One turn moves each row of this set onto another row. After a few examples, where does it send each row asked below?
X: [ 22  -4   8  -6  18 -24 -12  -9 -25  -7  14  21  -2 -39 -28 -19   8  -7]
V: [ 15  -4   1 -22  18  24   8   3 -11 -20  -1 -20  -2  -6  15  10  -8  15]
K: [  7  -6   8   6  18  18   5 -20 -16 -19  19  18  -1  -6 -16 -47  -9  -3]
U: [  9  -1  -9   2  -6   7  -2  19   0 -47 -35  -1  -1  -4 -18   2  -7 -15]
P: [  0 -36  -6  20  15   9 -23  23  10 -24 -30   3  18 -15 -11  12   0 -27]
D: [-13 -22 -11   4   9  -1   0  26   2 -24 -39  -7   0 -14  -6 -11 -14 -34]
C: [ 12 -34  15 -11 -14  17   2  10   7 -17 -39  -6   5 -17  -1 -20 -10 -29]
W: [ 10 -28   3  -9  33  25  -9   5  -4  -2   4 -18  13 -12  18  19  -1   8]
B: [  3  -5 -12  13   0 -10 -22  22  20 -24 -20 -12  12   0 -26  11   3 -17]
E: [ 10   2   3   9  15   3  -5 -20  -1  -8  31  10   7   3 -27 -40   2  -1]
L: [  5   2  11  -2 -18  10 -15  14  11 -25 -24 -28  -6 -12 -15 -11 -26   1]
N: [ 18 -10  -5 -24  15   3   2   3  10   3   9 -26  12   4   6  13  14   3]
F: [ 27 -23  14   0 -20   9 -21   7  27 -14 -20 -10  19  -5 -21   3   9 -13]
Q: [ 10 -20   8  21  27  16 -15 -19  -3  -5  30  19  16  -6 -21 -32   3  -3]
S: [  5 -25  -3 -29  23   9  17   5  -4   5  -5 -22   5  -7  21  -3   2 -10]
G: [ -6 -34  15  14   5  14 -32  18  17  -2 -21 -24  11 -25  -6  -4 -21 -13]
H: [ 17  -9  10   2  26 -22 -21  -7 -25  -3  16  18   1 -44 -26 -16   3  -4]
A: [ 17 -16   9  -5  25 -22 -12  -7 -27  -1  10  22   0 -45 -22 -22   6 -13]
R: [ -4 -22   5  11  28  10  -1 -16  -9   2  22  14   7 -10 -13 -50  -6 -16]
Y: [ 14  -5   9  -4  23 -20 -11  -7 -31  -9  11  18  -7 -45 -23 -24  -3  -5]

X -> Y
D -> P
C -> G
Now find these:
W -> N
Q -> E

